Rotation paths and how fast each direction turns (deg/step):
Each turn is a multiple of 5 degrees from 10 to 175, or 0.
Each row of a path follows its step; steps can be skipped.
Path 1:
step 0: |  0.788 | -2.377 |  1.438 |  3.145 | -0.494 |  0.517 | -1.278 | -4.789 |  0.298 |  0.373 | -1.325 | -1.352 | -0.264 |  1.308 | -2.193 | -2.986 | -0.788 | -1.072 |  2.560 | -0.988 |  3.040 | -0.868 |  3.435 |  1.455 | -0.887 |  0.348 |  1.120 | -4.089 | -0.328 |  2.279 | -0.432 |  0.984 |  2.611 | -1.577 | -1.125 |  0.497 |  1.550 |  0.780 |  0.219 | -2.534 | -3.366 | -2.194 | -2.347 | -1.180 |  0.058 |  2.888 |  3.881 | -0.161 |  2.102 |  0.183 |  0.042 |  1.791 | -1.729 | -0.011 |  0.986 | -0.447 | -1.788 | -0.258 | -1.510 | -0.164 | -1.030 |  0.398 |
step 1: |  2.738 | -1.962 | -3.358 |  0.525 |  2.579 | -0.025 | -1.871 | -1.726 | -0.641 | -1.765 | -0.462 |  0.149 |  1.360 | -0.694 | -0.575 | -2.581 |  0.280 | -0.979 |  2.243 | -0.523 |  0.586 |  1.176 |  0.012 | -1.143 | -1.348 | -1.416 |  3.026 | -5.307 | -3.816 |  1.363 |  0.482 |  1.832 |  0.868 | -1.986 | -0.350 |  0.003 | -1.415 | -0.427 | -0.959 | -0.059 | -2.592 | -2.161 | -1.698 |  1.212 |  0.831 |  0.392 | -1.621 |  1.032 |  2.439 | -0.148 |  0.475 |  0.768 |  1.280 |  1.001 |  0.075 | -2.891 | -2.556 |  3.155 | -3.966 |  2.552 |  1.573 | -0.128 |
step 2: |  1.096 | -1.134 | -3.523 |  0.243 | -3.049 |  0.008 | -3.617 | -2.609 | -0.719 | -1.617 | -1.432 | -2.190 |  0.162 | -3.073 | -2.812 |  0.871 |  0.420 | -0.982 | -1.979 | -2.053 | -1.052 |  1.402 |  1.171 | -2.228 | -1.228 | -2.160 |  0.949 | -3.462 | -0.438 |  3.892 | -1.274 |  1.611 |  2.296 | -1.943 |  2.180 |  0.622 | -1.460 |  0.081 |  1.307 |  1.510 | -1.355 | -1.150 |  2.281 |  2.142 |  1.604 | -2.127 |  0.919 |  0.563 | -2.576 | -1.239 |  1.856 |  2.309 | -1.285 |  2.052 |  2.829 | -0.593 | -0.993 |  1.686 | -0.837 |  2.185 |  0.339 |  0.186 |
step 4: | -0.997 | -0.697 |  0.077 | -0.539 |  0.624 | -0.772 | -3.312 | -1.311 |  3.986 | -0.893 | -2.185 |  2.412 |  0.487 | -1.765 |  0.992 |  0.180 |  0.425 |  0.299 |  0.204 | -0.665 |  1.900 | -0.897 | -0.280 |  0.490 |  2.258 | -0.212 | -2.535 | -3.924 | -0.627 |  2.641 |  1.642 |  0.647 |  1.322 | -3.916 |  3.531 | -1.580 | -0.583 | -0.788 |  1.092 | -2.952 | -0.359 | -1.189 | -2.334 |  1.357 |  0.588 |  1.610 |  1.936 |  0.705 | -0.573 | -3.028 | -2.843 |  1.691 |  2.038 | -0.908 |  0.575 | -0.083 | -1.947 |  0.538 | -4.295 | -0.283 | -2.458 | -1.278 |
step 6: |  1.628 | -3.437 | -1.578 | -1.072 |  2.509 |  0.598 | -2.080 | -0.566 | -0.680 | -0.320 | -3.494 | -0.700 | -2.781 | -0.259 | -2.975 |  1.113 | -4.822 |  1.391 |  0.211 | -0.965 |  0.890 | -1.382 |  0.729 |  0.810 |  2.610 | -1.915 |  0.394 | -1.212 |  0.648 |  1.132 | -1.454 | -1.843 |  2.944 |  0.177 | -1.454 | -2.439 | -1.035 | -1.853 |  1.286 | -0.598 | -1.923 |  0.036 |  0.259 |  0.435 | -0.260 |  0.665 |  4.060 |  0.007 | -1.356 | -0.113 |  1.803 |  1.362 | -1.087 |  2.339 |  3.817 |  1.195 |  1.532 | -0.466 | -2.712 |  0.298 | -0.920 | -2.607 |
step 7: |  0.309 | -0.150 | -1.775 |  1.053 |  1.335 |  1.085 | -0.198 |  0.414 |  2.248 |  0.150 | -2.635 | -2.809 |  0.874 |  2.721 | -0.567 |  1.267 | -2.307 | -0.184 |  1.724 | -2.464 |  0.453 | -0.122 | -0.319 |  2.881 |  1.339 | -0.513 | -0.399 | -3.994 | -1.659 |  0.890 |  1.822 |  0.798 |  2.347 | -0.143 | -0.501 |  0.551 | -0.394 | -0.096 |  2.112 |  0.418 | -3.232 | -3.116 | -5.343 |  1.561 | -4.246 |  0.955 |  1.586 | -1.314 |  2.527 |  0.498 |  0.508 |  0.992 |  0.723 |  2.255 |  1.074 |  1.566 |  0.942 | -1.185 | -1.496 |  2.983 | -0.792 | -2.376 |
step 10: | -0.261 | -3.218 | -1.274 | -0.417 | -1.650 |  0.820 | -2.451 |  0.489 | -1.434 | -0.390 | -0.145 | -2.865 |  2.171 | -2.003 | -1.550 | -1.662 | -0.990 | -0.638 |  0.436 | -2.011 | -0.968 |  1.207 |  0.018 |  0.574 | -1.059 | -3.406 |  0.133 | -4.491 | -0.086 |  2.296 | -1.112 |  3.013 |  5.353 |  1.067 |  2.503 |  0.326 | -0.277 |  0.105 |  0.674 |  0.106 | -0.411 | -0.919 | -1.373 | -2.001 |  0.339 | -1.512 |  2.451 |  1.003 |  0.867 | -2.760 |  1.444 |  3.394 |  0.440 | -0.110 |  2.560 | -0.117 | -2.813 |  0.743 | -2.544 |  0.907 | -2.363 |  0.786 |
step 12: |  1.887 | -0.928 | -1.419 | -0.131 | -0.435 |  0.058 | -2.193 | -1.887 |  4.555 |  1.483 | -2.456 |  2.316 | -2.803 | -3.020 |  1.409 |  1.609 |  0.820 | -0.979 | -1.675 | -0.803 |  1.112 | -3.101 | -1.408 |  0.578 |  0.685 |  0.088 |  1.621 | -2.476 | -0.750 |  3.243 | -1.581 | -0.089 |  0.856 | -4.020 |  2.600 | -1.393 | -2.504 | -1.675 | -0.230 | -2.836 | -0.855 |  1.883 |  0.460 |  1.457 |  1.099 |  0.164 |  1.575 |  1.011 | -0.467 | -3.005 | -0.004 |  2.171 | -0.397 |  2.888 |  1.700 | -0.073 | -2.230 | -0.678 | -0.396 |  2.238 | -2.078 | -0.172 |
step 13: |  1.715 | -4.080 | -1.481 |  0.574 |  1.076 |  0.880 | -0.376 |  0.550 |  1.670 | -0.804 | -1.943 | -0.091 |  1.119 | -1.538 |  1.153 |  0.463 | -0.107 | -0.548 | -0.063 | -2.612 |  2.658 | -1.898 | -0.095 |  2.485 |  1.303 |  1.004 | -2.750 | -0.770 | -1.045 |  2.005 | -2.872 |  0.545 | -2.364 | -2.019 |  2.652 | -0.671 | -0.550 | -1.894 |  1.625 | -0.962 | -0.754 |  1.428 | -1.054 | -1.041 | -1.168 |  1.045 |  2.128 | -2.750 |  0.782 |  1.410 |  2.545 |  4.449 |  0.057 |  0.852 |  3.616 |  0.847 |  0.859 |  2.554 | -4.842 |  1.431 | -0.988 | -0.589 |
step 25: |  0.791 |  0.868 |  3.530 | -0.684 | -0.920 | -0.283 |  0.517 | -2.762 | -0.640 |  0.722 | -4.649 | -2.481 | -0.700 |  0.423 | -3.783 |  0.892 | -2.825 | -0.568 | -0.997 | -0.561 | -1.692 | -2.478 | -0.052 |  0.952 |  1.329 | -0.514 |  3.865 | -2.085 | -1.857 |  3.454 |  0.505 | -0.432 | -0.525 | -3.267 | -1.334 | -0.815 |  2.056 | -0.912 | -0.189 |  1.307 | -2.226 | -1.830 | -1.429 | -0.332 | -2.859 |  1.021 |  2.254 | -0.393 |  1.475 | -0.185 |  0.092 |  2.751 | -0.531 |  1.610 |  1.720 |  1.028 | -1.769 | -1.419 | -2.388 |  0.323 | -1.670 | -2.859 |
step 26: |  1.387 | -4.068 | -0.287 | -0.829 | -0.911 |  0.025 |  0.409 | -2.047 |  1.151 |  3.725 | -0.264 | -0.982 |  0.115 |  1.081 | -0.428 | -1.126 |  0.227 |  1.352 |  2.099 |  2.569 | -2.021 |  0.697 |  2.087 |  1.130 | -0.266 | -0.759 |  2.777 | -3.883 | -2.977 |  2.194 | -1.059 |  0.853 |  0.332 | -0.815 |  2.019 |  1.343 |  0.453 |  0.627 | -0.433 | -2.485 | -3.495 | -2.073 | -2.907 |  1.243 | -2.177 |  1.337 | -0.322 | -0.812 |  2.426 | -0.353 |  2.248 |  2.861 |  1.009 |  1.345 | -0.685 |  1.028 | -1.717 | -2.375 | -4.378 |  0.562 | -1.849 |  1.120 |
|  0.822 | -0.006 |  0.129 |  0.466 |  0.025 |  1.090 | -0.012 |  0.216 | -0.181 | -0.064 |  0.289 | -0.957 | -0.754 | -0.153 | -1.260 |  0.239 | -0.060 |  0.586 |  0.337 |  0.174 | -0.709 | -0.884 | -0.021 |  0.614 | -0.453 |  0.066 | -0.565 | -0.227 | -0.310 |  0.146 |  0.267 | -0.574 | -0.242 | -0.264 |  0.178 | -0.376 | -0.317 | -0.349 |  0.513 |  0.281 | -0.125 |  0.864 |  0.931 |  0.516 |  0.116 |  0.429 | -0.627 | -0.545 | -0.407 |  0.245 | -0.673 |  0.121 |  0.039 |  0.672 | -0.297 |  0.550 | -1.369 |  0.093 |  0.498 | -0.544 |  0.142 |  0.668 | | 110
|  0.491 |  0.184 | -0.714 | -0.532 |  0.002 |  0.267 | -0.423 |  0.635 | -0.715 |  0.888 |  0.526 |  0.179 | -0.750 | -0.092 | -0.650 | -0.248 | -0.157 |  0.034 | -1.026 | -0.859 | -0.206 |  0.095 |  0.134 | -0.147 | -0.067 |  0.927 | -0.236 |  0.111 |  0.276 |  0.196 |  0.127 |  0.350 | -0.469 |  0.475 |  0.136 | -0.727 | -0.413 |  0.095 | -0.541 | -0.529 | -0.659 | -0.032 |  0.588 | -0.249 |  0.454 | -1.333 |  0.728 | -0.690 | -0.139 |  0.158 |  0.610 |  1.052 |  0.525 | -0.123 | -0.563 |  0.137 |  0.785 |  0.695 |  0.021 |  0.342 |  0.563 | -0.126 | | 100
| -0.619 | -1.680 | -0.016 | -0.143 |  0.926 |  0.478 |  0.171 | -0.615 | -0.425 | -0.033 |  0.013 |  0.767 | -1.060 | -0.326 |  0.017 |  0.265 |  0.054 |  0.086 |  0.405 | -0.136 |  0.088 |  0.899 | -1.167 | -0.245 |  0.161 |  0.258 |  0.047 |  0.541 | -0.076 | -0.033 |  0.918 |  1.246 | -0.538 |  0.484 | -0.256 | -0.152 |  0.349 | -0.145 | -0.394 |  0.177 | -0.811 | -0.370 |  0.205 |  0.059 |  0.270 |  0.682 | -0.584 | -0.167 | -0.307 | -0.260 | -0.195 | -0.160 |  0.370 |  0.471 |  0.762 |  0.027 |  0.027 | -0.233 | -0.081 | -0.825 |  0.342 |  0.180 | | 140
|  0.252 |  0.286 | -0.290 | -0.645 | -0.025 |  0.811 | -0.198 |  0.257 |  0.949 |  0.065 |  0.650 | -0.572 |  0.995 |  0.559 |  0.147 |  0.248 |  0.565 | -0.014 | -0.072 |  0.101 |  0.147 |  0.617 |  0.069 | -0.840 |  0.716 | -0.207 |  0.307 |  0.087 |  0.947 |  1.036 |  0.426 | -0.573 |  0.043 |  0.199 | -0.074 |  0.817 | -0.502 |  0.074 | -0.155 |  0.296 | -0.231 | -0.026 |  0.185 | -0.042 | -0.105 | -0.475 |  0.220 | -0.191 |  0.700 | -0.337 | -0.808 |  0.190 |  0.214 |  0.158 |  0.858 | -0.268 | -0.233 |  0.650 |  0.091 | -1.679 |  0.866 |  0.007 | | 55
| -0.716 | -0.719 |  0.177 |  0.572 | -0.255 | -0.555 |  1.010 | -0.644 |  0.663 | -0.350 |  0.654 |  0.737 |  0.336 |  0.583 |  0.107 | -0.300 |  0.916 | -0.204 | -0.530 |  0.331 | -0.284 | -0.415 |  0.191 |  0.625 |  0.161 |  0.211 | -0.430 | -0.388 |  0.215 |  0.480 | -0.540 | -0.149 | -0.493 | -0.600 |  0.873 |  0.063 |  0.175 |  0.336 | -0.542 | -0.759 | -0.068 | -0.153 | -0.040 |  0.015 |  0.425 | -0.221 |  0.260 | -0.703 |  0.067 |  1.157 | -0.760 |  0.220 |  0.911 |  0.604 | -0.057 |  1.296 |  0.308 | -0.446 |  0.116 | -0.318 | -0.157 | -0.188 | | 80
| -0.179 |  0.057 |  0.571 | -0.466 |  0.527 |  0.114 |  0.331 | -0.150 | -0.094 |  0.267 |  0.565 | -1.081 |  0.931 | -0.414 |  1.178 | -0.595 | -0.236 |  0.040 |  0.665 | -0.878 | -0.026 | -0.008 | -0.294 |  0.614 | -0.216 |  0.631 |  0.876 |  0.748 |  0.170 | -0.735 |  0.138 | -0.202 |  0.466 | -0.076 |  0.069 | -0.590 | -0.725 |  0.391 | -0.918 | -0.535 | -0.100 |  0.024 |  0.384 |  0.742 |  0.344 | -0.607 | -0.219 |  0.624 | -0.360 |  0.270 | -0.104 |  0.582 | -0.119 |  0.675 |  0.374 |  0.171 | -0.978 | -0.718 | -0.390 |  0.301 |  0.014 | -0.588 | | 160
